128 stands for zero in the data rows.
Here are some numbered points:
97 139 143 93 163 131 132 156 153 147 127 144 120 148 148 107 152 94 147 135 119 120 166 169 156 135 128 123 136 137 154 115 115 97 158 93 154 156 146 100 100 102 163 106 108 146 90 128 0
166 83 96 72 179 200 113 179 77 215 95 167 88 182 90 88 69 156 58 160 47 86 172 82 76 89 181 170 222 189 193 173 86 64 175 94 195 168 128 128 128 128 128 128 128 128 128 128 1
167 77 66 67 193 90 174 183 175 83 95 65 91 187 97 111 195 175 89 178 75 65 180 70 70 84 48 78 175 160 71 169 188 182 182 77 51 180 162 161 195 193 169 83 79 176 197 185 2
140 142 104 166 128 110 113 74 126 150 120 95 135 152 104 114 119 151 155 92 106 110 142 140 85 155 119 113 154 116 103 139 116 157 139 117 153 158 120 145 148 156 105 108 128 149 120 122 3
143 135 105 120 87 104 141 113 113 140 100 111 123 164 123 129 160 131 138 141 143 127 141 101 134 174 124 118 156 128 165 134 89 172 166 155 127 140 111 92 152 133 104 102 120 124 152 173 4
73 203 179 73 172 198 64 78 183 161 88 70 198 67 192 192 67 144 193 168 91 173 178 71 190 79 189 128 128 128 128 128 128 128 128 128 128 128 128 128 128 128 128 128 128 128 128 128 5
108 106 129 103 143 143 165 150 168 149 158 115 120 108 148 163 120 77 108 135 122 112 139 148 117 164 138 158 113 136 166 104 97 120 124 177 148 127 129 113 91 112 142 146 97 118 128 159 6
167 165 112 162 161 110 164 100 174 142 102 149 112 124 149 125 164 93 89 88 151 145 73 157 146 124 170 100 137 119 105 166 156 161 85 101 180 151 96 93 87 168 146 156 165 162 94 183 7
109 123 106 135 137 134 138 162 149 109 154 148 121 126 141 129 157 123 118 140 112 129 102 159 124 135 120 136 103 142 120 105 150 81 114 100 152 86 157 158 160 153 154 144 128 93 88 118 8
120 129 138 136 104 147 146 101 159 104 140 115 178 104 159 154 164 89 105 112 148 164 120 168 144 140 157 143 93 160 165 85 153 118 95 127 93 89 96 101 93 140 105 140 138 64 104 142 9
140 149 94 100 151 131 173 158 182 143 104 172 88 164 96 112 154 98 127 152 103 113 173 97 144 167 160 95 153 99 108 141 165 158 173 114 180 151 107 97 142 96 159 105 77 128 128 128 10
107 96 164 85 146 167 104 136 150 171 122 96 120 85 169 150 176 121 102 82 118 114 74 109 97 139 150 105 120 149 77 112 161 154 125 116 112 162 143 156 143 158 150 140 129 89 97 108 11
160 177 176 76 83 56 184 82 56 95 72 83 178 191 182 83 172 175 165 196 163 174 157 217 179 200 79 171 77 71 165 161 81 174 90 162 85 155 67 39 105 183 79 83 173 80 92 128 12
85 170 195 169 173 164 74 62 75 189 196 194 82 66 95 82 88 111 69 72 59 175 186 189 168 192 171 189 169 67 185 71 95 70 88 80 179 161 46 71 76 169 67 80 53 59 171 72 13
176 58 178 63 161 74 176 192 200 57 64 64 85 190 185 87 181 199 75 192 190 185 178 195 197 71 79 128 128 128 128 128 128 128 128 128 128 128 128 128 128 128 128 128 128 128 128 128 14
191 69 101 194 175 172 102 164 171 93 96 176 73 146 66 76 179 164 96 158 92 166 173 69 86 94 177 68 188 178 76 194 75 157 81 75 179 151 180 179 175 166 178 95 88 163 184 79 15
163 176 111 125 147 147 109 90 115 139 116 105 114 135 86 131 164 137 110 179 128 114 141 114 108 160 95 158 147 120 153 157 121 136 145 113 136 156 81 143 135 148 96 128 128 128 128 128 16
142 110 117 152 102 93 104 164 159 107 166 121 155 98 159 168 146 90 129 113 176 101 100 164 107 176 106 184 96 128 96 143 144 138 177 158 117 97 142 145 155 142 88 132 156 109 73 149 17
190 69 190 78 59 64 55 193 63 165 72 75 189 196 62 220 65 186 186 197 71 60 190 86 74 76 46 58 195 190 64 66 93 51 178 214 58 72 178 128 128 128 128 128 128 128 128 128 18
109 152 133 157 145 144 158 149 137 136 142 125 128 100 152 157 164 80 108 115 146 90 111 159 132 160 159 151 111 161 167 97 136 95 132 88 138 134 142 101 101 153 144 140 142 89 111 133 19
144 124 84 174 140 118 152 121 156 113 108 138 107 143 129 113 137 160 101 169 77 94 161 108 110 83 162 122 159 131 111 122 134 133 105 106 143 156 146 143 142 167 140 109 106 152 142 157 20
160 169 70 98 88 143 120 72 88 166 185 142 167 77 101 162 103 66 172 104 154 113 134 94 167 149 89 163 169 74 179 142 100 95 188 170 157 113 109 79 89 79 98 101 69 152 149 71 21
68 206 173 71 177 190 62 88 41 188 93 67 201 47 70 78 53 168 182 164 193 174 201 64 174 64 175 72 186 79 190 73 88 58 60 172 200 188 73 72 69 31 183 55 52 150 172 96 22
New points follow, each followed by the numbers of its two nearest points above by angle, seen from the average point of the numbered points, nearest first.
161 71 71 75 200 204 76 74 209 87 77 61 72 175 88 92 167 200 66 201 44 171 169 76 81 190 69 89 198 160 84 202 82 212 78 128 128 128 128 128 128 128 128 128 128 128 128 128 15 2
116 165 174 154 89 183 96 111 86 150 159 160 184 92 163 174 95 87 156 69 103 98 123 93 97 167 163 100 147 90 94 94 93 88 128 128 128 128 128 128 128 128 128 128 128 128 128 128 21 11
187 53 70 60 152 98 177 190 172 165 78 168 98 182 95 106 192 163 176 167 82 95 78 78 181 81 101 69 163 182 95 174 178 173 156 91 178 149 162 91 183 184 177 91 184 148 91 175 2 10
95 156 102 83 75 162 107 101 146 79 137 121 109 87 135 150 146 116 126 101 99 90 160 115 119 140 159 166 159 135 172 126 144 184 148 117 134 89 85 148 150 166 155 128 128 128 128 128 9 17
99 147 137 97 140 164 105 138 87 158 113 107 109 89 129 185 108 102 156 148 112 155 152 123 174 111 146 99 136 162 146 118 110 110 173 151 155 103 168 143 106 112 131 111 108 143 147 73 5 21
149 107 162 110 134 120 154 142 106 148 120 118 101 150 121 118 145 134 152 146 145 139 139 145 125 131 132 127 155 118 124 124 155 141 128 167 128 133 142 92 91 106 140 117 102 168 126 174 14 4
118 153 91 173 131 161 145 76 138 105 125 132 111 152 85 86 140 164 108 100 112 153 120 138 132 182 117 162 149 99 118 139 107 142 46 127 163 139 102 108 115 128 128 128 128 128 128 128 3 7
112 148 153 98 97 178 91 96 103 111 103 124 164 105 116 146 161 144 161 136 166 143 145 169 134 169 87 150 99 109 128 128 128 128 128 128 128 128 128 128 128 128 128 128 128 128 128 128 12 17
168 117 183 56 93 103 112 155 69 134 108 167 176 69 99 165 80 178 183 168 171 68 178 99 150 107 168 88 145 102 84 92 61 73 159 179 108 87 145 162 149 110 76 172 162 150 153 97 18 21
68 68 68 201 185 64 193 195 195 154 72 192 68 178 204 215 197 65 75 59 197 69 58 202 178 204 165 55 62 193 54 55 167 198 173 70 180 175 182 47 79 78 197 192 187 177 55 209 7 19
160 132 117 175 150 113 140 109 126 95 100 151 137 161 119 121 171 147 155 150 146 144 135 125 153 96 104 175 80 125 112 144 106 137 95 162 138 136 109 85 95 157 100 146 134 147 113 155 12 7
147 147 127 132 146 146 104 86 139 121 131 145 122 104 168 148 104 119 140 90 113 107 116 110 108 115 132 114 136 143 104 145 127 163 106 109 69 121 156 128 138 135 92 133 159 118 178 111 11 3
76 74 101 72 153 79 90 166 190 155 86 70 50 165 95 195 185 61 89 163 80 70 174 95 59 196 171 86 172 179 78 183 179 183 161 65 175 174 200 182 161 113 148 95 44 167 161 79 2 10
168 96 90 159 139 102 190 98 106 88 103 142 167 143 95 120 77 161 162 145 109 151 142 174 113 89 85 106 105 72 93 175 96 112 122 79 81 150 94 154 138 172 90 157 136 160 129 102 3 12
189 94 86 203 182 188 167 166 164 78 178 66 69 181 90 81 181 169 63 171 172 74 52 172 94 88 87 197 86 161 81 158 190 183 180 75 97 67 157 174 153 174 107 83 66 197 74 171 2 17
149 163 158 202 98 92 88 96 73 64 84 68 162 144 103 94 94 161 181 177 165 169 169 99 80 90 85 83 185 85 108 154 84 87 84 170 58 80 79 151 164 83 88 181 188 159 156 86 18 3
78 160 191 65 171 105 178 186 170 170 112 72 160 174 89 90 184 164 203 172 167 180 173 117 192 87 56 89 172 67 185 171 89 182 81 181 186 160 58 59 86 78 175 88 78 168 175 189 22 14
148 102 93 145 136 131 152 109 155 116 163 117 121 140 144 122 162 101 103 103 121 151 111 110 113 117 86 113 107 158 118 126 166 139 95 131 104 128 86 134 141 167 102 120 105 82 161 130 9 8
63 169 192 78 73 175 88 63 98 177 60 91 84 80 87 183 69 164 186 183 93 91 177 86 94 85 190 43 163 66 193 83 74 77 156 186 173 74 182 185 173 87 86 78 95 167 169 86 22 5
102 175 175 90 74 170 88 163 172 161 170 165 175 68 180 173 90 75 86 80 169 75 47 86 73 150 171 70 92 162 106 54 175 89 172 157 94 105 157 154 161 103 176 188 173 45 91 87 11 19
177 83 196 78 190 97 98 182 79 168 72 189 204 163 76 91 76 164 169 174 162 156 200 82 157 115 74 78 152 68 107 152 183 64 165 208 69 88 190 65 72 69 177 50 189 179 172 181 18 22
158 86 184 125 155 98 170 157 145 148 72 95 153 146 86 108 147 170 171 168 154 80 152 113 173 109 104 80 74 152 92 137 157 150 164 179 84 117 165 152 161 105 100 88 172 153 109 171 18 14
135 104 143 94 96 101 96 156 100 145 157 110 160 105 89 165 114 157 167 154 136 153 126 167 181 128 128 128 128 128 128 128 128 128 128 128 128 128 128 128 128 128 128 128 128 128 128 128 18 17
78 98 156 127 142 116 164 178 165 159 104 105 118 139 102 160 144 153 164 133 147 190 154 101 135 134 87 120 148 92 162 92 119 102 140 149 133 154 111 128 128 128 128 128 128 128 128 128 14 6
143 105 161 86 78 101 157 152 74 98 160 146 187 132 164 90 68 139 155 144 161 143 81 166 103 107 99 110 90 154 114 152 159 110 95 144 71 82 139 172 162 92 88 160 165 137 118 90 17 8
171 76 169 91 57 86 178 172 207 96 92 78 65 169 81 82 185 172 101 174 183 176 163 187 184 62 66 69 76 178 205 207 165 200 164 178 69 163 186 77 71 159 200 73 78 183 45 187 14 2
125 161 161 130 145 145 110 104 148 156 125 111 102 137 145 103 152 84 103 129 133 128 143 109 149 176 150 104 146 111 120 80 101 155 97 98 137 128 136 145 115 128 128 128 128 128 128 128 11 7
180 91 101 95 81 81 97 75 83 92 107 84 166 180 66 86 171 170 154 167 188 82 172 98 89 106 85 174 154 104 184 176 140 172 176 179 89 85 166 65 163 97 68 107 77 172 175 206 4 2
193 191 91 102 187 97 89 72 60 158 74 69 74 175 88 75 65 180 175 173 91 192 169 78 196 208 179 94 189 69 57 166 70 181 177 211 196 167 78 64 176 94 173 93 93 167 173 86 22 10
101 170 118 171 146 144 119 99 92 128 97 147 161 96 109 85 94 115 162 75 107 176 145 96 136 175 143 182 161 79 93 101 109 91 91 105 138 172 120 89 155 87 95 154 176 143 170 110 13 3
144 69 85 154 144 83 146 152 168 82 89 173 92 184 84 105 166 174 64 161 81 163 89 180 80 78 91 87 79 147 111 172 171 153 96 63 80 161 145 141 188 184 161 86 85 158 81 170 2 20
144 95 120 99 137 91 111 95 106 102 102 97 179 126 97 107 157 135 161 160 83 175 141 141 114 110 127 101 132 108 161 145 108 167 102 134 91 143 109 161 92 160 97 128 128 128 128 128 12 3
158 159 78 101 154 90 173 161 106 181 111 114 172 180 109 104 169 169 166 161 197 147 159 185 176 89 77 187 155 63 152 160 77 133 167 148 173 168 107 94 87 148 97 105 175 168 85 181 12 14
74 174 112 154 145 174 90 104 163 98 144 102 95 89 114 96 74 94 105 82 98 108 153 93 122 147 160 165 160 152 179 80 177 148 170 84 161 165 98 147 158 155 78 122 106 83 158 102 13 19
170 75 112 109 93 108 86 120 82 74 104 91 174 158 93 106 158 163 190 148 165 93 163 152 83 110 70 170 91 77 88 159 97 184 79 179 85 87 86 66 168 180 85 109 170 169 154 186 12 4
180 66 76 88 64 65 62 62 83 67 98 160 185 199 94 107 84 176 198 188 191 186 190 93 81 60 70 89 173 67 74 169 89 186 178 179 58 76 173 182 162 81 72 87 177 184 194 196 18 4
93 166 164 85 112 106 126 91 170 143 107 93 174 81 166 178 163 69 149 83 93 96 165 77 193 175 151 98 159 110 171 142 104 178 150 177 84 100 86 158 165 78 181 111 128 128 128 128 5 4
110 162 80 152 108 173 92 106 152 74 154 93 89 87 146 152 160 92 100 95 119 83 80 110 113 148 170 167 94 164 145 108 170 175 100 96 160 194 78 165 152 171 131 96 128 104 86 94 11 19
132 145 110 171 131 145 100 122 110 92 116 121 157 163 115 100 106 127 169 97 97 136 162 126 90 102 95 140 157 111 116 136 115 147 92 128 128 128 128 128 128 128 128 128 128 128 128 128 3 20
150 108 144 127 142 114 119 132 92 171 101 135 102 111 95 124 126 149 128 135 142 158 149 106 145 112 121 114 160 152 98 137 119 93 138 138 118 96 178 167 95 124 147 144 113 131 126 128 18 15
176 81 98 180 157 93 170 168 150 69 98 51 98 175 161 93 168 154 93 172 97 68 73 169 174 145 101 99 77 108 101 164 179 176 128 128 128 128 128 128 128 128 128 128 128 128 128 128 14 2
198 57 179 70 23 71 73 176 34 161 195 80 214 57 185 177 75 183 176 202 170 180 61 101 182 86 128 128 128 128 128 128 128 128 128 128 128 128 128 128 128 128 128 128 128 128 128 128 18 17
151 162 97 96 171 101 174 94 160 163 103 77 84 159 95 93 160 153 195 167 69 150 144 84 146 85 101 87 166 102 65 163 116 166 92 110 145 190 112 129 172 166 154 80 97 176 171 163 2 20
143 90 131 151 135 109 142 118 162 111 117 105 127 154 134 130 155 144 110 148 106 119 146 88 145 101 98 114 136 131 110 162 138 131 136 94 142 126 91 82 132 159 152 134 126 123 97 139 2 20
163 55 101 74 173 82 84 174 176 61 184 47 88 192 73 108 76 60 113 157 58 52 180 85 81 70 81 175 59 178 78 177 182 71 171 52 52 76 147 197 181 128 128 128 128 128 128 128 2 8
72 153 174 76 76 112 73 182 83 162 169 181 177 73 202 186 77 110 189 76 182 78 78 87 179 194 182 208 65 92 182 128 128 128 128 128 128 128 128 128 128 128 128 128 128 128 128 128 17 19
177 87 166 87 168 100 111 173 118 142 91 167 137 184 89 98 88 156 133 156 97 165 154 94 98 75 98 106 152 64 106 160 95 92 162 192 95 68 160 150 87 83 83 78 83 157 154 96 18 1
